Rotation paths and how fast each direction turns (degrees each step)
Each turn is a multiple of 5 degrees from 10 to 175, or 0.
Each row of a path follows its step; steps can be skipped.
Rotation 1:
step 4: [ -4  -9   5  17 -13  -5  -4  -8   6   9   6  12 -15  16  -6 -10  -2  11
   6   5   7  11   0 -10   7   0   6   3   3   2  -4  -2  10  -4   9  -2
   2   4  -1  11  -1   2 -11   8  13]
step 7: [ -7  -4   2   8   1  15   6  -2  10 -10   6  -7 -11   7   0 -11   8  -5
   7   9   5  -2  -5  -3  18   5  11  22 -15  -4   3  -7  11  -1  -3  13
  -1   3  -9   6  -4  -5  -5   4   1]
step 10: [ 10  13   8  -3  -1   6   7   8   8  -3  17   4  -3   6   0  19  -8  -3
   9  19  -2  -9 -15   8   5  -3   5   3 -14   6  -4  -3   8   2   2   5
   0   2  -2   8  -9 -11  -4  -5  -2]
step 11: [ 12  -3  -7 -12  -9   8  16   2   9   2   0  -7  -5   6   2  -1   6   3
 -11   5 -10  17 -13   0   0  -9   4   8   1  -9  13  -1  13 -13   3   7
  -8   5   5 -10  -7   8  -9   1  -3]
step 12: [  5 -14   6   8   1  10  10  -6  10   6  -3  16  14  12  -4  -3   5  11
  13   8   4  -8 -11   4  -7  -1   7   7   4   3  -1  13   2  -4   6   3
  -4   2  -5   8  -1   8 -12  13   9]
step 14: [ -5  16   1 -10   0   8  14   2  -6  -2  -8  22   3  -4  10   5  -5   2
  -3  16  -5   6  -7  -5  -5 -16   6   7   5 -14   0  -2   4   7  -1  10
 -11  -6  -1  -1 -12   5   2   9   3]
step 16: [  1  -9   8   1  -8   8  -6   0   7  -3   8  -3  -1   2   5   2  14  -5
   6  -7 -10   2   4 -12  -3 -20  11   9   0   4   6  -3   1 -11 -13   7
 -17 -12  -7  12  -6   6  -4   8   7]
step 20: [ -2  -1  12   3 -13   3  -3  -1   7  17 -15   0   0   2  -7   3   6   5
   3 -14  -3   2 -15  -1   5   6   2  11   2   5  -2   4   1  -8   2  16
 -15  16   3  -4   1   6 -15  13   6]
step 21: [  7   8   8   4 -14   8 -12 -11   8   6   6  15   1  22  -3   0   5   4
  16   0  -8  -3  -2  -4  13 -10   0 -15  -3  -3  -7   2  12   1  -2   3
   6  -4  -5   2   4   9   7   2   7]
[ 2  2 -3  0  4  3 -3 -1  0 -3 -1  4 -2 -1  2  4  2 -4 -1 -5  4 -5  2 -2
  1 -1 -2  7  2 -4  2 -6  0  0  0  0  3 -2  0  2  2  3  1 -1  2] | 45
[ 3 -4  0  8  0  3  2 -2 -5 -1  2  0 -2  0  1 -3  4  2 -2 -7 -1 -1 -3  2
 -2  0  2 -2  5  4 -1 -3  1  2  0  1 -3  0  1 -1  0 -1 -3  0  2] | 90
[-4  1 -2  4 -3 -3  4  1 -2 -1  2  0  2 -2  2  2 -3 -2  0  1  4 -4 -6 -5
  2 -2 -6 -3  2 -1 -1  1  4  1  1 -2 -2 -4  4  2  2  0  1  0 -2] | 85
[-1  2  1  4 -1 -4  3 -2 -3 -1 -1  5 -2 -6  0  3  1 -3  3  4  2  2  3  2
  1 -1 -2 -4  2  1  2 -2 -3 -1  1 -1  1  5 -3  0 -7  2 -2 -4  0] | 80
[ 3  5 -4  2 -2 -1 -3 -3 -2  1  3 -1 -2  0 -5 -4 -2  2  1  1 -3  4  2 -2
 -3 -4 -2 -1  1 -4  5 -1  1 -3  0  1 -3 -6 -3  0  2  3 -1 -2 -1] | 145
[ 2  2  0  0 -1 -2  0 -3  0  1  2 -3  2  2 -1  2  5  2 -1  3  2 -2  5  0
  5  0  0 -2 -2  1  6  0  1  6  0 -3  0 -1 -1  6  0 -5 -2  5  2] | 125
[ 1  2 -4  4  0  3 -1 -2  2 -1  6 -3 -2 -1 -5  5  4 -1  4 -1  0 -1 -3 -2
  1  1  3 -1 -5  0 -4  3 -4  1  1 -1  0  3 -1  1  0  1  5 -2  0] | 135
Rotation 2:
step 0: [ 12  -7   8   3   6  -8   6 -16   4   1  -5  -5  21  12 -15  13  -9   8
  -1 -10  -6   1   6   5   2  -1 -20  -3  -6 -11   5  -1   1 -13  -7   8
   2  -2  21   4  11  -5   4  -3  -5]
step 6: [ -1  -2   2   2  10  10  14   6  -2  -2  -5 -16   3   2  -4  -1   5  -7
   2 -13  -8  -6  -6   7   2   8 -16   8   4  -3   4   7  29  -2  13  -2
   1   6  -2  19   9  -9  -3 -14  11]
step 9: [  8   4  12   7  -6  -4  11 -10  -3 -23   4   3  12  -8 -14   6  -3   9
  -5 -12   5   4  -3  -1   7  -8  -8   2   4   7   3 -16  13 -16   6  16
  -3   1  13  17   7  -9  -4  -3  -1]
step 10: [  3  -7  -5  -2  15 -17   8   1  -1  -4   7  -2  10   0  -6  -5  16   7
 -15  -3  17   3   8   2   6   8  -8   6   6   7   1   5   0 -13  18  13
   6  -8   5   3   8   1  11 -22   3]
step 15: [  5  -8 -13  -6   6  12  20   8   5   6  -9  -1  16 -12 -14  -8   5 -13
  -7 -11   0  -1 -11   6  -2   7   0   2   7 -16   3  -6   5  -3  20  10
  -7  -8   9   5  -1  -6  -3  -9  13]
step 16: [  4   1 -12   6  13   9   7   1   3 -11   6  -1  15   0 -15  -2   8  24
  12  -9  -2  -2  -9  18   3  14  12  12  14  -7  -2   8  -1  -6  -1  -8
   1  -3   8  -2   6   0 -14  -9   2]
step 17: [  5   6  10  -4   4  15   7   6   4 -18   1   5   4  -2 -13  -1  -1   8
  -8 -13  14   2  -7  12   9  -2 -19   3   0  -2   6   9  14   1  -1   1
   1   2   6  11   3 -25 -15  -3   7]
step 18: [ 13   1  -2   6   1 -12  20  -5 -11  -7  -6  -2   5  -5  -4  -3  20  13
   2 -24  14   0  -4   2   6  -9  -2   3   5  12  -3   3   1  -2   6  -1
  -1  -6  15  16   0  -6  10 -13   8]
step 20: [  2  17   3   6   9   3   7   1  -7  -2 -18  -1  19   4 -18   5  -4   6
  -9 -10 -10   3  -4   8  16  -7  -8  12  10  -3   0  -8   2 -12   9  13
   8  -9   8   4  11   0   9   8  -5]
[ 4 -3  4  2 -3 -1  0 -3  2 -3  1  1 -1 -2  1  2  0  2  0 -2  5 -1 -1 -2
 -1 -2 -2 -9 -1  1  4  0  0 -1 -5 -1  0  2  4  1 -4  1  3  1  4] | 80
[ 2 -1  2 -2  1  1 -3  2  2  0  4 -2 -2 -1  0  2  2  1  0  8  7  0  2  4
 -1  3 -3 -2  1 -1 -3  5  1  2  3  4  0 -5 -2  2 -1  3 -2  2  0] | 160
[ 3  2 -2  4  2 -2 -2  5 -6  0  0  4  2  1  6  0  0 -1  1 -3  0  3  5  3
 -1 -2 -2 -2  3  2  4 -1  0  1  0  3  5 -2 -3 -1 -2  0 -1  1  1] | 45
Rotation 3:
step 1: [ -1   5  -5  -2  -8  -3   1   8   0 -12 -12  10  -2   6   4  10   5  -8
  12   4  30   4 -11   5  -7   7   1  -1   2   6  -3   3   5   3   3   6
 -10  -7   8 -18  -4  18   1   4   1]
step 3: [ -7  -2  -7  -1   5 -11   6  -2 -14  10  -4  -7  26  -5   6   5   3  -4
   5   6 -17   4  -1   4   5   2   4  -1  -2  -6   7  11  -3  16  -8 -10
  -9  -3  17   2   9   9  -5 -12  -1]
step 6: [ 13  -5   3  -7   8 -12   4  -7  -6   0   5  -5  11  -6  11 -11  12 -19
 -16  -1   3  -4  -5  17  19  -4  -3   0   7   0   7  -6  -3   5   7 -12
 -12   0  -5   5   7   0  -5   5  -3]
step 7: [  2   8  -4   0  -5   3 -13 -16  11  -6  -9   4  12  -7  -7   1   5  -9
  -1  11  -6   6  -2 -10  11  -3  -8  15   8  13  -7  18   5 -11   1   6
 -18  -6   2  -7  11  -3   4   7   3]
step 14: [ -1   9  -4  -9   8   8  -3  10 -11   1  -4   4   8  -2   9   4   4   6
   0   2   4 -12  16   9  -7 -13  15  21   9   5 -10   6   3  -1  -5  -2
  -1   5 -20   2 -13   3  -6  -4   0]
step 15: [ 11 -13  -6   5  14   1  -7  -3   6   3  -8   2  15 -12  -1 -14  -8   2
   4 -11  -8 -15   3  -1   1  -3   6  17 -11 -10  -1 -13  11   1   2  -4
   8   5   1 -10   6  -7  14   0  -8]
step 16: [  9   1  -7  -2   4   3   7   7   2  -5   4  -4   9  -1   0  16 -15 -11
  13   2   3 -13 -23   0  -4   2  -3  -3 -10  -8   5  -4  10  -7   2  12
  -8  -7 -10 -10   6  11   1   4  19]
step 17: [  6  -1  16  -9   4  -2  -1  12  -2  -6  -4   4  -4   3  -1   6   9  -4
   4  -8  12  -6  -7   0   4  19   1  15  15   2 -11   0   5 -13  -3   8
   5  10   2   0 -19  16  -6   6  -5]
step 18: [  8 -14 -16   9  -5  -5  -2   5  -6  24  -6  15  10  -7  -3  -3   1  -5
   0  -5  -7  -5   5  -6 -10  15   8  10   7  -2   6   2  -3  12   5  -3
  -9   8  14  -2 -10   0  -5   8   1]
[-4  1  2  1 -5  3 -8  1  0  0  4  4 -1  2 -5 -3 -1 -7 -1 -1  1  1 -2 -1
 -1  4 -2  1  1  0 -2 -1 -4  4  1 -2  1 -3  1  2 -2 -1  2  0  3] | 35
[ 4  4  1  0 -3  3  0  2  0  4 -3 -1  1  1 -5  4  0 -3  4  0 -1 -4  6  2
  2  0  1 -6  0 -2  2  1 -2 -3  0  5  2  0 -2  6  4  0  0 -1  1] | 130
[-4  2  1  2 -4 -7 -3  0 -1  0  4 -5  3  2 -2 -1 -1  3  1  1 -1 -4 -3 -1
 -1 -2 -2  1 -2 -2 -1  1  4 -4 -5  2 -1  0  2  0  3 -1  6  0  0] | 90
[ 0 -3  2  2  1 -2 -1 -2  4  4  2  6  1  3 -3 -2 -2  1  2  4 -7  3  2 -1
  2  0  0  1  2 -2 -2  2  4 -3  3  1  7  0  1 -4  1  0 -2  3 -3] | 140
